Here is a table of points, one per row:
[1.1 0.8 0.8 1.3 0.5 1.3 0.4 1.3 1.3 1.1 1.6 0.8 0.8 0.8 0.9 1.  0.3 0.5
 0.7 0.8 1.7 1.3 0.7 0.3]
[0.3 0.5 1.  0.7 0.8 0.7 0.9 0.8 1.  1.1 1.4 1.  1.2 0.8 1.4 0.5 1.1 0.7
 0.8 0.9 0.4 1.  1.6 0.7]
[1.1 1.5 1.  0.5 1.6 1.6 1.5 1.  1.7 0.8 0.9 0.4 1.  1.  0.6 1.4 0.8 1.7
 0.5 1.2 0.4 1.2 0.1 1.1]
[0.6 1.2 1.4 1.2 0.5 0.7 0.6 1.1 0.1 0.6 0.8 0.9 1.4 1.8 0.8 1.  1.4 0.7
 0.2 0.9 1.6 1.  0.9 0.9]
[1.8 1.9 0.1 0.2 0.6 0.8 0.7 0.3 1.1 1.  1.3 1.6 0.5 0.6 0.9 0.6 1.2 0.8
 1.5 1.4 0.6 0.4 0.4 1.4]
[0.5 1.6 0.7 0.7 1.2 1.3 0.5 0.1 0.6 0.4 0.4 0.4 0.8 0.7 1.  1.3 0.5 1.4
 0.6 0.4 1.1 0.7 0.4 1.4]
[0.6 0.9 0.6 1.1 1.6 0.4 1.3 1.1 0.2 0.8 1.1 0.7 1.2 1.2 1.1 0.6 0.5 0.7
 0.7 0.3 1.3 1.5 0.7 1.1]
[1.1 1.1 0.7 1.1 0.7 0.7 1.3 1.6 1.2 0.3 1.2 0.8 1.3 0.5 1.5 0.5 0.9 0.8
 1.4 0.9 0.5 1.5 1.4 0.8]
[0.7 0.4 0.9 1.2 1.4 1.1 0.9 0.6 1.4 0.8 1.2 0.6 0.9 0.7 0.5 1.1 0.9 0.5
 1.6 0.8 0.8 1.7 0.4 1.5]
[0.7 0.7 1.2 1.2 1.5 0.5 1.1 1.2 0.5 0.6 0.5 0.9 1.  1.6 0.6 0.7 1.1 0.4
 0.4 0.2 1.5 1.2 1.  0.5]
[1.3 0.  1.3 1.  1.3 1.  1.1 0.6 1.6 1.  0.9 0.4 1.5 0.9 0.2 1.7 1.3 1.1
 0.9 1.3 0.4 1.  0.5 1. ]
[1.7 1.6 0.1 0.1 0.6 0.6 0.8 1.1 1.3 1.7 0.8 1.7 0.4 1.3 0.6 1.  1.  0.7
 1.5 1.4 0.9 0.3 0.7 1.4]
[0.6 1.2 1.1 1.2 0.9 0.7 0.9 0.3 1.2 1.3 1.3 1.1 1.4 1.5 1.4 0.6 1.1 0.8
 0.8 0.9 0.8 1.  1.2 0.7]
[0.5 0.7 1.1 1.4 0.1 0.2 0.7 1.5 0.7 1.3 0.6 1.  0.8 1.2 1.4 0.8 1.3 0.3
 0.9 1.2 0.3 0.9 0.6 1.1]
[1.5 1.  0.6 0.8 1.2 0.6 0.9 1.4 1.1 0.6 1.5 1.  1.1 0.1 1.5 1.  0.6 0.4
 1.1 0.5 0.4 1.4 1.4 0.3]
[0.6 0.9 1.  1.  1.3 1.2 1.1 0.1 1.3 1.3 1.4 0.4 1.1 1.1 0.6 1.2 0.9 1.1
 1.1 0.6 1.6 1.4 0.3 0.4]
[0.7 1.4 1.1 1.2 0.6 0.6 1.  1.1 0.4 1.3 0.6 0.9 0.8 1.4 1.4 1.8 1.5 0.2
 0.9 1.4 1.5 1.2 1.  1.1]
[0.2 1.2 0.7 1.4 0.7 0.4 0.7 1.3 0.6 1.  1.1 1.2 1.  1.6 0.6 1.3 0.9 0.5
 0.4 1.4 1.3 0.4 0.6 0.9]
[1.7 0.8 0.3 0.1 1.3 0.8 0.2 0.8 1.3 1.7 0.9 1.6 0.3 0.8 0.9 0.  0.9 0.9
 1.5 1.6 1.  0.2 1.6 1.3]
[0.7 1.2 1.  0.4 0.7 1.1 0.6 0.  0.3 0.1 0.7 0.4 0.8 0.9 0.4 1.3 0.7 1.2
 1.  1.1 1.1 0.2 1.  1.2]
[0.6 0.1 1.4 1.5 1.7 1.6 1.1 0.3 0.9 0.7 0.7 0.6 1.1 0.9 0.3 0.6 0.7 1.
 1.8 0.9 0.5 1.7 0.7 1. ]
[0.7 0.6 1.2 1.3 1.4 0.6 1.1 1.3 0.2 0.2 0.9 1.1 1.4 1.3 0.8 1.  1.4 0.7
 0.8 0.6 1.  1.1 1.2 0.6]
[0.8 0.8 0.5 1.4 0.7 1.  0.3 1.  1.4 1.2 1.  1.3 0.9 0.5 0.6 0.4 0.8 0.3
 0.5 1.5 1.8 1.1 1.1 0.2]
[1.1 0.5 1.6 0.7 0.4 1.1 1.6 0.8 0.4 0.2 0.3 0.4 1.  0.5 0.5 0.8 1.  1.6
 0.7 0.4 0.6 0.8 0.6 1.3]
[1.2 0.8 0.3 0.4 1.5 1.1 0.4 0.8 0.9 1.3 1.5 1.6 0.3 0.8 0.8 0.  1.7 1.7
 1.7 0.7 1.  0.1 1.6 1.4]
[1.3 0.5 1.5 1.  0.9 1.3 1.2 0.9 0.8 0.6 0.4 0.1 0.5 0.5 0.6 1.1 0.1 1.2
 0.7 0.6 0.7 1.  0.4 1.1]
[0.4 0.9 0.6 0.8 1.7 0.6 1.2 0.7 0.2 1.1 1.  0.4 1.5 1.4 1.  1.  0.8 0.5
 0.4 1.  1.2 1.  0.9 0.3]
[0.8 0.5 1.  1.1 1.1 1.3 0.6 0.4 1.7 1.2 1.3 0.5 1.  1.1 0.3 1.3 0.9 0.4
 1.  0.9 1.5 1.3 0.8 0.6]
[1.1 0.9 1.1 1.2 1.2 1.7 1.5 1.3 1.3 0.6 0.2 0.7 1.1 0.5 0.1 1.4 1.3 1.4
 0.8 0.5 0.5 0.9 0.2 1.2]
[0.7 1.  1.1 0.6 0.7 1.3 1.  0.4 0.3 1.4 0.6 0.8 0.5 0.9 0.3 1.  0.7 0.7
 0.6 1.6 1.4 0.4 1.7 1. ]
[0.4 1.1 1.1 1.4 1.1 0.7 1.2 0.7 0.3 0.6 1.3 1.1 1.2 1.7 1.1 1.3 1.6 0.7
 0.7 0.4 1.5 0.9 1.  0.6]
[ 0.7  0.9  1.1  1.5  1.   0.4  1.1  1.1 -0.1  0.3  1.1  1.1  1.3  1.3
  0.9  0.9  1.2  1.   0.6  0.6  1.5  0.9  1.2  0.7]
[1.4 1.4 0.9 0.4 0.2 1.2 0.3 1.3 0.6 0.2 0.6 1.2 0.3 0.2 0.9 0.8 0.6 1.2
 1.2 0.9 0.7 0.8 1.4 1.6]
[0.9 0.3 1.1 0.5 1.2 1.4 1.3 0.3 1.2 1.3 0.1 0.2 1.1 0.6 0.6 1.1 0.3 1.6
 0.7 1.1 0.9 0.5 0.5 1. ]
[1.2 1.5 0.3 1.  1.  0.5 0.1 1.2 1.4 1.6 1.3 1.  1.7 0.6 1.  1.  0.3 0.3
 0.7 1.1 0.8 1.6 1.1 0.1]
[1.  1.4 0.4 1.  1.4 0.9 0.6 1.  1.3 1.  1.5 0.8 1.  0.5 1.5 0.9 0.5 0.2
 0.9 1.2 0.2 1.3 1.1 0.4]
[1.5 0.7 0.  0.1 0.9 0.8 0.3 0.5 0.9 1.5 0.8 1.2 0.3 0.7 0.4 0.1 1.1 1.
 1.5 1.7 0.9 0.7 1.5 1.8]
[0.8 0.5 1.2 1.2 0.3 1.  0.4 0.6 1.3 0.8 1.2 1.3 1.  0.4 1.  1.  1.  0.9
 0.9 1.  1.6 1.8 0.4 0.1]
[0.3 0.9 0.8 0.8 0.4 0.6 1.2 1.1 0.8 1.3 0.8 1.2 0.8 1.3 1.6 0.7 1.5 0.8
 0.6 0.9 0.  1.2 0.6 1.1]
[0.4 0.3 1.5 0.4 1.2 1.1 1.4 0.7 1.  1.6 0.1 0.4 0.8 0.  0.5 1.3 0.1 0.9
 1.  1.  0.7 0.1 1.2 0.9]
[1.1 0.9 0.5 1.3 0.5 0.4 1.  1.5 1.5 1.3 1.3 1.  1.1 0.8 1.  0.8 0.1 0.4
 0.4 1.1 1.1 1.4 1.3 0. ]
[1.2 1.4 0.4 0.3 0.6 1.  0.6 0.5 0.8 0.5 0.7 0.6 0.5 0.7 0.6 1.2 0.5 0.6
 0.8 1.7 1.4 0.4 1.3 1.1]
[1.1 0.8 1.1 1.5 0.6 0.5 1.1 1.3 0.8 1.4 0.7 1.4 0.7 1.4 1.6 1.2 1.4 0.9
 0.6 0.8 0.8 0.7 1.  1.1]
[1.6 1.6 0.4 0.5 0.4 1.2 0.4 1.1 0.9 0.6 0.5 1.2 0.  0.5 0.9 0.6 0.6 1.1
 1.6 1.  0.2 0.2 1.1 1.5]
[0.5 0.8 0.9 1.  0.3 0.7 1.  1.2 0.7 0.5 0.4 1.4 0.9 1.5 1.4 1.1 0.8 0.2
 0.7 1.4 1.1 0.6 1.1 0.8]
[0.4 0.7 1.5 0.7 0.9 0.1 1.2 0.9 1.  1.  1.7 0.9 1.1 1.  1.6 0.5 1.4 0.9
 1.1 0.9 0.6 0.9 0.9 0.5]
[1.5 0.3 1.3 1.1 1.1 1.9 1.4 1.3 0.9 0.3 0.7 0.6 1.6 0.6 0.7 1.1 1.5 1.3
 1.8 0.1 0.1 0.7 0.3 0.9]
[0.6 1.4 1.1 0.5 1.5 1.6 1.3 0.7 1.2 1.1 0.4 0.2 1.  0.9 0.8 1.7 0.1 1.5
 0.8 1.1 1.  0.9 0.2 1. ]
[0.7 1.2 1.4 0.8 0.7 1.3 1.3 0.1 0.8 0.6 0.8 0.6 0.6 0.5 0.4 1.2 0.2 1.3
 0.3 0.3 0.9 0.6 1.  1.3]
[1.3 0.9 1.2 1.  0.3 0.3 1.3 1.4 0.8 0.9 0.8 1.4 1.2 1.5 1.7 0.7 1.7 0.6
 0.4 0.5 0.8 0.7 0.7 1.5]
[1.  1.3 1.  0.6 1.5 0.3 1.4 1.5 0.2 0.6 1.2 0.8 1.3 1.  0.8 1.1 0.7 0.6
 0.5 0.2 1.  1.2 0.4 0.8]
[0.5 0.7 0.8 1.1 0.5 0.5 1.5 1.  1.2 0.8 0.9 1.  1.1 0.6 1.6 0.7 1.1 0.7
 0.6 0.9 0.4 1.  1.4 0.6]
[ 1.3 -0.1  0.8  0.6  0.6  0.8  0.1  1.   0.6  0.9  1.5  1.7  0.2  0.5
  0.4  0.   1.8  1.7  1.7  0.4  1.6  0.1  1.7  1.6]
Along one direction, these points spread out more than along any other. Take the direction at right angles to it along which they spread out most. Go by this last direction. How far along it is each point below, from 0 to 99? 50 is the average, and the first point above lies past it. One standard deviation of the points above along it is 16.
[0.8 0.8 0.5 1.4 0.7 1.  0.3 1.  1.4 1.2 1.  1.3 0.9 0.5 0.6 0.4 0.8 0.3
 0.5 1.5 1.8 1.1 1.1 0.2] 66
[ 0.7  0.9  1.1  1.5  1.   0.4  1.1  1.1 -0.1  0.3  1.1  1.1  1.3  1.3
  0.9  0.9  1.2  1.   0.6  0.6  1.5  0.9  1.2  0.7] 62
[1.2 1.5 0.3 1.  1.  0.5 0.1 1.2 1.4 1.6 1.3 1.  1.7 0.6 1.  1.  0.3 0.3
 0.7 1.1 0.8 1.6 1.1 0.1] 69
[0.7 0.4 0.9 1.2 1.4 1.1 0.9 0.6 1.4 0.8 1.2 0.6 0.9 0.7 0.5 1.1 0.9 0.5
 1.6 0.8 0.8 1.7 0.4 1.5] 38
[1.6 1.6 0.4 0.5 0.4 1.2 0.4 1.1 0.9 0.6 0.5 1.2 0.  0.5 0.9 0.6 0.6 1.1
 1.6 1.  0.2 0.2 1.1 1.5] 45
[0.5 0.8 0.9 1.  0.3 0.7 1.  1.2 0.7 0.5 0.4 1.4 0.9 1.5 1.4 1.1 0.8 0.2
 0.7 1.4 1.1 0.6 1.1 0.8] 66
[0.4 1.1 1.1 1.4 1.1 0.7 1.2 0.7 0.3 0.6 1.3 1.1 1.2 1.7 1.1 1.3 1.6 0.7
 0.7 0.4 1.5 0.9 1.  0.6] 62
[0.6 1.2 1.1 1.2 0.9 0.7 0.9 0.3 1.2 1.3 1.3 1.1 1.4 1.5 1.4 0.6 1.1 0.8
 0.8 0.9 0.8 1.  1.2 0.7] 63
[1.1 0.8 0.8 1.3 0.5 1.3 0.4 1.3 1.3 1.1 1.6 0.8 0.8 0.8 0.9 1.  0.3 0.5
 0.7 0.8 1.7 1.3 0.7 0.3] 58
[0.6 1.2 1.4 1.2 0.5 0.7 0.6 1.1 0.1 0.6 0.8 0.9 1.4 1.8 0.8 1.  1.4 0.7
 0.2 0.9 1.6 1.  0.9 0.9] 62
[0.3 0.5 1.  0.7 0.8 0.7 0.9 0.8 1.  1.1 1.4 1.  1.2 0.8 1.4 0.5 1.1 0.7
 0.8 0.9 0.4 1.  1.6 0.7] 63
[0.7 0.7 1.2 1.2 1.5 0.5 1.1 1.2 0.5 0.6 0.5 0.9 1.  1.6 0.6 0.7 1.1 0.4
 0.4 0.2 1.5 1.2 1.  0.5] 57
[0.7 1.4 1.1 1.2 0.6 0.6 1.  1.1 0.4 1.3 0.6 0.9 0.8 1.4 1.4 1.8 1.5 0.2
 0.9 1.4 1.5 1.2 1.  1.1] 65
[1.3 0.9 1.2 1.  0.3 0.3 1.3 1.4 0.8 0.9 0.8 1.4 1.2 1.5 1.7 0.7 1.7 0.6
 0.4 0.5 0.8 0.7 0.7 1.5] 69
[0.8 0.5 1.2 1.2 0.3 1.  0.4 0.6 1.3 0.8 1.2 1.3 1.  0.4 1.  1.  1.  0.9
 0.9 1.  1.6 1.8 0.4 0.1] 56
